128 stands for zero in the data rows.
Every row has a hidden score from 0 to 20. What is each row's score? 10 is about the middle. The score is a weighted sum of the row's numbers plus the product of two more (or one squared), each taken from its middle value.
[136 126 147 123 141 122 118 141 120 113 137 104 135 129 148 118 141 119 104 123 147 106 126 146] 9
[141 131 157 153 181 124 103 138 163 125 142 154 110 136 162 105 140 105 104 128 124 105 134 105] 10
[123 117 140 158 111 141 124 127 110 136 120 145 113 115 135 128 115 135 118 127 141 115 132 124] 19
[133 112 100 125  98 117 130  98 114 128 131 120 130 132 113 133 127 177 130 146 121 120 128 140] 6
[ 90 105 132 151 124 156 140 113 138 145 119 156 133 103  92 166  98 150 166 127 136 149  88 141] 10
[122 134 157 133 109 127 106 120 140 112 110 132 132 110 120 128 107 130 121 102 141 134 123 142] 11
[105 123 123 151 107 114 115 108 133 103 135 145 127 125 117 122 102 147 141 124 123 152 126 121] 9
[ 92 105 108 103  95 182 132 106 129 157  96 155 135 123  81 174 106 142 148 124 140 147  86 144] 7
[102 125 109 114 100 149 110  74 143 131  97 141 152 128 102 166 123 156 131 148 134 141 100 138] 6
[134 120 127 154 124  82 123 139 105  84 130 128  83  92 159  91 114 124 134 179 116 157 133 109] 10
[139 140 156 165 128 142 118 129  99 129 143 161 119 131 160  98  88 142 133 139 135 148 146 120] 15
[137 135 130 116  99 176 149 132  96 149 131 161 129 118 113 129 112 135 129 127 145 145 137 122] 11
[139 137 124 147 137 113 136 128 117 112 135 131 114 105 151 104 125 132 122 155 154 144 141 104] 11
[119 112 151 132 116 156 130 133 111 136 125 127 133 124 121 135 109 115 117 109 134 150 121 136] 11
[153 160 149 148 161  90 143 153 142  81 165  95 123 112 188  82 174 129 102 125 129  93 164 130] 8
[118 147 139 119 137 147 129 126 145 137 117 115 129 128 132 142 151 118 128 131 124 112 108 153] 9
[102 111 119 106 112 128 130 134 121 130 129 124 115 131 123 131 120 136 135 159 115 120 117 146] 7
[123 107 134 104 144 120 134 142 124 120 114 104 105 134 113 116 128 120 113 154 133 109 114 162] 9
[ 89 125 126 107  88 182 135  95 116 169  96 200 130 117 102 152  86 159 150 129 146 160  89 144] 12
[139 106 127 146 129  89 129 128 121 118 150 151 104 132 137 101 115 143 126 114 112  99 168 103] 10
[116 132 127 100 124 141 127 127 137 125 105 121 137 134 113 144 139 112 117 128 139 109 104 165] 9
[122 124 122 135 112 123 131 119 115 115 121 128 117 121 139 120 113 132 127 153 128 144 129 132] 10
[131 152 127 140 116 131 142 125 141 125 139 142 120 123 139 121 123 138 127 156 142 150 136 111] 8
[154 131 136 161 133 128 132 138 113 111 158 154 117 128 165  97 131 127 127 148 134 133 138  92] 7
[119 138 146 116 149 139 126 141 156 143 130 146 133 131 127 131 134 122 140 104  99 108  98 158] 6
[117 128 110 117 139 138 140 116 127 156 115 155 135 135 107 153 115 160 146 142 138 130  91 137] 9
[140 141 119 130 132 117 136 129 136 131 131 106 143 134 150 129 162 119 118 135 145 116 132 123] 9
[162 114 162 129 136 142 133 164 111 145 159 142 116 133 111 103 132 124 152  63 120 118 150 121] 6
[123 136 117  99 109 155 130 135  98 140 114 112 138 123 134 125 122 123 138 162 121 169 146 104] 7
[ 92  92 143 119 124 155 119 128 141 137  99 124 135 144 120 155 121 116 111 136 144 109  80 163] 11
[183 134 150 176 180  70 126 163 121  86 175 127  88 133 169  73 146 125 120 130 127  95 165 112] 12
[142 143 157 146 161 115 138 161 121 138 147 125 160 150 147 108 154  81  99 129 142 109 138  88] 16
[128 134 123 145 136  93 119 139 131 113 152 137 123 139 149 116 123 105 139 115 114 139 146 101] 16
[174 163 109  94 145 134 146 136 123 163 133 131 123 133 136 110 149 129 123 137 100 108 165 131] 11
[128 105 134 122 119 144 117 132 139 110 122  69 143 106 101 136 136 130 104 101 135 124 121 159] 8
[142 118 139 132 139 123 137 161 126 122 140 110 143 124 118 114 138 112 116  93 147 114 156 124] 11
[131 132 124 129 147 119 131 116 139 118 126 164 133 124 124 132 122 136 114 133 164 128 112 123] 10
[138 120 145 137 141 115 124 146 125  99 132  84 113 115 123 124 136 117 135 106 124 107 130 141] 8
[130 111 129 104 145 146 127 120 127 136 111 151 111 125 107 147 112 150 131 148 148 113  84 158] 7
[180 147 151 193 164  66 150 160 122 124 190 101  99 136 179  72 139 130 137 109 115 109 192  82] 17
[ 77 122 115 120  84 163 102  79 138 139  95 156 138 119 124 149  80 162 150 158 139 156  82 156] 8
[101 122 136 113 101 150 123 104 133 130 108 128 147 136 123 156 126 148 124 128 132 128 102 169] 8
[117 128 110 138 119 134 126  85 134 130 126 168 133 145 125 142 123 147 126 135 134 130 126 113] 8
[144 130 120 119 135 123 153 152 142 126 136 109 132 136 112 131 152 120 121  97 128  98 136 152] 9
[166 116 106 118 167  94 133 151 138 126 142  95 117 154 132 101 184 126 107 105 108  71 167 128] 11
[118 119 106 126 143 111 136 121 126 140 126 140 139 158 117 139 122 138 134 102 109 131 138 117] 11
[107 121  80  79  85 139 117  90 135 149  86 141 140 131 105 156 116 133 123 121  99 124 112 144] 7
[162 112 115 112 148 101 139 162 126  98 142  74 113 134 117 107 173 118 107 108 108  65 156 179] 9
[148 122 112 134 140 105 111 109 131 104 127 153 104 148 141 127 144 125 121 141 125 114 133 102] 7
[138 126 119 142 118 106 125 102 135 130 127 151 115 128 112 142 121 153 144 128 109 100 136 144] 11
[128 151 157 142 134 152 130 142  98 141 151 169 135 145 169 109 105 113 127 129 125 152 133  97] 11
[137 143 136 144 107 120 122 131 130 122 142 117 136 125 125 115 123 150 119  92 151 120 153 135] 12
[155 148 145 148 125 132 144 140 124 112 156 129 125 112 157  96 136 125 127 133 147 133 160 110] 7
[122 156 118 136  83 125 134  85 126 163 111 163 134 127 120 148  92 133 145 144 103 133 128 109] 14
[120 106 118 130 120 137 133 115 119 151 118 158 118 121  99 137  94 147 148 105 143 123 122 134] 12
[115 125 130 107 134 163 132 122 142 150 103 157 147 137  92 154 115 136 134 111 148 133  97 140] 8
[104 115  97 102 113 146 136  98 139 157 114 137 131 121 127 152 118 163 141 165 136 149 100 141] 5
[174 122 169 173 185  80 134 182 130  74 178  81 118 138 181  66 190  85  74 124 151 109 168  83] 9
[105 124 117 112 114 148 139 137 123 121 117 126 130 125 117 139 137 119 109 114 129 119 126 164] 15
[ 96 127 109 115 119 131 137 133 128 156 113 149 133 138 124 139 114 123 146 128 107 159 124 105] 9
[123 137 131 133 121 144 128 139 119 137 131 102 138 107 150 107 139 120 100 125 134 116 153 141] 18
[116 127 115  91 103 178 151  93 125 171 108 184 137 121  88 158  98 176 145 136 151 129 100 163] 7
[100 133  98  91  90 166 124  96 143 155  86 114 153 122  91 168 140 156 126 144 153 132  97 164] 10
[121 150 118 124  82 112 125 134 132 121 122 100 129 120 137 126 125 124 132 121 102 129 139 158] 12
[126 139 133 138 118 128 145 117 143 132 147 154 131 124 148 131 121 133 151 120 125 147 125 104] 7
[134 123 115 139 109 109 152 129 110 137 122 106  98 117 120 136 131 132 135 168 114 128 132 129] 12
[165 137 156 127 118 152 133 129  92 127 146 168 129 128 113 119 121 133 156 102 116 153 134  89] 2
[114 126 141 140 119 134 117 119 147 117 141 124 125 116 157 140 135 124 129 157 116 141 119 133] 6
[106 107  92 109 123 123 106 102 111 146  95 186 107 143 116 146 100 137 132 151 108 136 111 125] 13
[ 96 134 121  81 126 166 139 123 140 183  77 158 134 134  76 170 111 116 142 130 144 150  70 145] 10
[122 108 139 126 130 135 127 134 132 122 105 120 142 111 111 146 119 102 133 151 137 147  94 141] 11
[138 130  99  98 133 122 114 109 134 140 110 155 126 140 119 128 136 130 104 115 119 134 143 121] 14
[112 110 115 110 144 132 141 129 109 149 123 123 131 129 121 145 118 135 115 128 128 116 126 145] 12
[137 122 145 164 135 139 142 122 114 110 160 151 137 127 156 110 121 138 118 134 145 134 133 111] 8
[118  91 122 145  85 167 120  85 107 155 127 175 134 124 102 153 104 146 125 143 121 124 115 117] 10
[123 118 125 124 142 109 135 126 116 122 120 139 106 136 133 127 112 138 137 138 124 132 125 133] 11
[169 112 164 159 169 108 130 165  95 103 161 142 116 117 115 116 121  93 131  85 131 127 157  83] 11
[132 145 127 114 144 113 152 141 130 117 133 108 147 144 160 119 169 119  98 149 136 105 126 142] 8
[134 132 135 128 147 139 133 155 144 144 140 102 152 144 117 132 140 106 137  91 122 138 138 119] 10
[132 150 164 154 120 156 138 124 123 139 128 128 132 112 143 137 111 137 136 143 154 117 118 142] 14
[206 141 206 223 158  82 126 189 154  99 199 115  81 130 145  84 200  56 125  87  98  57 196 103] 14
[165 127 150 138 130 124 139 153 129  95 157  95 144 131 132 107 166 120 118  85 133 114 156 137] 5
[118 115 118 110 136 155 127 101 105 155 124 164 114 147 142 135 101 157 121 153 138 130 117 132] 10
[160 137 145 165 163  64 114 172 130  64 177  89  94 120 175  71 172 103 102 113 129 102 186  87] 8
[136 128 152 154 151 103 142 140 137  88 156 116 141 150 153 115 163 106 109 130 133 115 131 132] 12
[123 126 111 108 109 146 147 117 107 144 119 149 153 119 116 139 128 130 121 146 139 157 124 137] 9
[153 116 132 131 201  70 106 170 117 101 143 119  78 152 139  87 152  95 105 112 102  88 151 102] 12
[137 141 125 125 126 115 134 138 138 113 120  99 135 113 114 135 141 120 139 135 135 136 133 147] 11
[117  95  99 117 107 119 120 115 116 123 117 128 105 126 119 140 132 133 118 143 112 123 141 117] 12
[113 110 127 126 125 128 139 140 124 112 129  88 133 133 125 139 139  98 107  96 125 115 137 135] 9
[108 109  93  82  93 117 106 117 118 119  89 107  97 113 112 135 113 145 140 190  97 148 126 147] 7
[134 154 138 147 123 128 134 140 138 117 138  90 161 123 134 106 154 134 105 105 153 111 152 157] 14
[111 126 110 108 138 116 150 122 135 132 127 143 147 141 144 137 130 133 129 153 138 141 114 127] 11
[173 137 170 170 145 118 137 153 106  99 183 134 130 134 151  90 143 129 135  81 131 112 174 102] 8
[176 154 146 155 164  95 160 177 142 116 165 113 129 126 137  96 164 121 128  89 144  90 162 116] 12
[100 102 110 121 120 116 126 123 120 123 120 128 119 127 124 132 116 129 125 114 120 123 135 127] 10
[127 125 128 134 113 144 125 119 130 162 120 134 127 121  99 138 107 143 129 105 119 110 121 138] 12
[150 128 121 140 126 128 111 121 131 108 152 125 121 127 146  92 145 162 127 136 134 128 158 103] 7
[114 127 129 118  94 170 107 123 109 140 114 113 148 118 107 128 127 140 124 120 136 159 124 148] 15
[144 132 122 139 133 108 140 121 129 108 136 137 110 111 137 122 124 124 125 136 124 139 135 129] 9
[169 113 115 171 143  88 124 140 132 101 163  94 109 131 139 103 142 153 133 103 115 107 176 100] 8
[103 133 106  95  99 162 136 120 124 156  95 127 149 122  98 144 125 126 129 151 136 141 118 150] 11
[146 139 142 135 126 126 141 124 131  97 131 126 124 126 133 129 142 122 124 128 125 129 117 133] 5
[100 112 111 109  93 124 126 119 116 135 105 110 132 116 102 137  97 129 141 123 110 152 124 132] 9
[121 115 125 117 166 113 133 140 135 141 132 121 137 152  87 152 134 106 142  72 126 109 124 128] 15
[ 98 128  97 118  48 126 104  74 152 126  87 131 128 105  99 155 102 150 140 140 108 147 110 145] 7
[155 150 160 171 147 107 148 161 148  97 175 104 147 144 181  98 173 119 132 120 135 107 140 103] 10
[118 119 126 130 148 137 109 145 127 161 132 129 115 111 135 135 119  96 135 127  79 124 139 114] 11
[104 107  67  72 109 127 131 100 112 146  80 145 105 129  92 164 111 114 111 152  97 120 109 166] 13
[ 98 107  96 105 117 108 123 114 114 146 100 152 111 150 117 146 105 139 125 170 105 140 117 127] 12
[137 133 151 160 131 123 126 133 142  98 151 113 130 126 152 120 144 137 134 153 135 116 121 123] 7
[113  92 100  97 131 134 118  95 126 138 102 132 114 126 110 151 111 156 120 141 124 123 109 135] 8
[119 118 103 120 105 111 109  98 138 134 110 121 118 126 129 135 138 130 120 141 107 130 144 113] 10
[ 92 109  83  74  65 164 141  79 123 161  62 132 150  97  89 181  87 153 139 180 121 185  78 159] 6
[170 147 172 173 136 101 134 149 136 140 159 161 111 163 128 114 157  81 132 136 102 103 161  73] 15
[112 120 128 133 134 104 134 111 118 121 147 163 130 132 166 125 111 136 126 133 114 154 130 105] 8
[120 149 101 132  92 154 145 102  96 155 105 133 143 125 103 170  91 156 196 165 108 182  98  91] 8
[207 139 150 175 186  71 147 169 144 106 179 118  98 124 157  74 167 126 133  99 142  83 168  97] 10
[162 133 120 132 153 101 129 153 130 110 148 119 126 140 149  99 168 108  94 104 130  94 179 112] 12
[149 131 135 179 165 112 130 142 131 108 158 130 114 130 161 101 150 120 111 120 147 103 149 102] 13
[115 113 111 121 117 120 103 111 108 127 113 160  95 121 130 112  98 158 126 152 120 144 136 119] 16
[114  92 117 109 135 130 121 142 111 127  98 106 117 124  89 143 123 103 109 130 119 121 119 147] 14
[133  96 105  96 151 111 135 118 123 155 105 135 107 161  90 147 142 123 110 126 114  74 120 150] 11
[ 93 129 128 115  78 174 111  80 121 141 103 128 162 106 124 164  99 154 123 145 147 165  98 160] 8
[111 119  89  93  80 142 122  85 120 149 101 131 129 129 116 152 117 157 122 169 114 154 121 118] 7
[148 168 127 129 157 114 152 144 134 151 162 109 137 131 164 111 140 131 150 114  93 138 140 108] 6
[145 119 140 144 148 102 133 148 126 126 139 146  99 111 121 112 112 125 143 112 131 140 140  93] 9
[133 158 126 153 122 120 135 117 132 133 143 113 139 118 163 125 111 142 141 140 116 141 138 125] 14
[128 132 111 127 132 116 115 124 148 112 132 116 132 145 136 131 137 142 144 130 118 117 121 143] 8
[148 142 149 125 103 188 144 131  72 171 132 136 124 138  95 143 102 134 196 130 123 163 120  98] 6
[ 92 131 114 100  88 176 136  81 116 179  81 186 135 117  93 162  74 170 158 149 156 161  86 157] 12
[123 130 159 132 135 138 130 147 136 127 121 133 119 106 111 133 102 121 138 126 137 130 103 149] 12
[197 125 136 185 159  64 110 156 148  61 172  98  87 117 159  77 166 111 128 111 108  92 187  95] 7
[ 99 105 100 102  67 171 124  76  89 151 107 179 122 140 118 144  78 170 130 165 123 175 121 127] 11
[170 129 170 157 148 106 119 159 145 105 165  99 134 116 143  88 157 100 111  50 129  94 173 120] 8
[ 96 114 114  95 113 141 136 103 114 143 108 136 146 126 143 134 112 144 115 163 145 140 110 151] 8
[129 158 133 123 124 145 119 108 138 106 127 141 124 115 166 101 130 151 113 165 150 144 126 143] 9
[ 93 115  88  85  82 137 125  87 128 136  85 128 140 121  96 163 100 167 128 160 122 145 106 158] 7
[115 130 134 119  92 159 131 110 107 143 121 144 130 126 123 126  99 162 146 112 128 137 120 144] 9
[151 136 129 144 126 106 147 128 132 128 150 131 122 133 134 105 129 132 143 109 114 124 150 107] 8
[152 130 127 142 136 133 123 120 104 119 148 175 122 150 111 124 113 135 136 103 131 137 134 103] 8
[153 144 133 122 122 123 128 145 135 120 143 105 130 127 144  99 167 146  86 102 140  84 157 147] 16
[131 124 118 123 133 121 116 121 129 116 125 126 122 121 131 128 126 127 142 144 131 164 128  81] 3
[103 133 111  81 117 149 118 120 146 150  87 132 131 132 118 148 136 129 108 150 150 119 108 170] 12
[ 96 104  78 109 103 139 116  67 124 157  89 140 123 132  99 183  91 173 161 171 104 168  89 124] 6
[ 74 122  77  63  90 157 107  65 119 176  62 194 116 116  71 182  47 158 173 199  98 212  67 132] 5
[ 99 118 110  89 150 127 115 136 140 160  94 120 111 145 109 147 123 108 125 133 103 111 115 144] 11
[158 146 174 187 144 124 145 141 152 145 162 127 126 137 163 104 134 114 120 121 131  98 143 114] 17
[148 137 147 135 142  89 112 157 132  91 145 129 103 132 146  98 153 103 128 104 112  98 144 135] 8
[112 131 112 104 131 128 136 119 157 150 102 118 150 139 108 166 132 107 139 133 139 140  87 120] 14
[135 126 151 157 151 117 107 156 135  92 151 116 132 135 143 112 165  94 116 109 138 107 148  97] 8
[136 131 111 122 145 112 132 121 133 118 127 136 125 127 129 122 138 131 118 150 139 140 121 129] 8
[148 139 132 117 152 101 150 163 147 110 144 101 143 139 148 112 167 105 110 115 136  96 143 138] 11
[136 119 148 149  86 153 118 126 113 120 149 157 140 127 143 106 117 119 127  93 127 127 150 102] 6
[114 116 123 123 133 142 136 124 105 148 123 151 126 155  91 154 105 141 142 117 129 135 117 127] 12
[124 138 130 139 139 142 145 135 137 125 138 135 142 123 142 131 146 117 136 140 136 134 115 113] 6
[139 137 133 141 142 109 127 142 141 101 152 106 148 134 161 101 158 131 130 124 129 131 149  90] 3
[119 111 129 116  88 145 118 101 136 175 107 172 118 133  76 157 113 128 140 116  96 104 125 160] 12
[136 144 159 143 147 148 120 150 134 109 129 131 116 118 135 114 126  98 123 116 149 156 114 115] 9
[ 98 109  86 107  90 126 110  98 131 137 101 125 133 124 105 150 126 133 124 128 112 144 125 113] 9
[130 134 183 151 139 162 123 133 111 129 146 153 145 131 149 113 115 114 123 115 152 138 114 119] 10
[161 132 129 135 138 117 151 130  96 136 158 118 115 136 139  98 144 152 128 127 135 113 166 123] 10
[154 130 181 169 183  94 155 219 132  76 180  49 142 132 157  75 200  58  64  77 156  55 185 119] 14
[150 163 127  76 121 168 152 129 106 219 125 149 132 121  99 142  76 138 217 127  82 177 107 129] 13
[115 106 134 137  97 197 115  80 103 152  87 183 113  96  69 178  81 150 161 175 164 156  72 121] 11
[111 136 148 154 123 154 106 113 153 136 120 159 138 145  74 155 114 140 147  83 121 129 112 120] 10
[111 135 106  94 132 116 147 133 122 149 121 133 131 151 125 135 126 129 131 157 122 120 118 149] 15
[166 125 154 169 146 118 139 159 129  98 145  92 136  99 116 115 151 115 125  99 140  99 124 126] 8
[105 137 117 113 114 131 133 107 133 156 106 154 129 125 121 139  97 137 143 146 147 146 104 138] 15
[139 144 130 128 154 106 129 144 137 103 142 124 127 157 148 112 161 123 119 150 142 104 128 149] 12
[140 108 144 135 120 154 128 129 110 137 123 137 120 105  95 126 108 125 153 108 128 151 126 118] 8
[137 141 142 159 131 105 115 138 144 103 156 102 139 118 151  99 153 130 112  98 127 114 141 112] 7
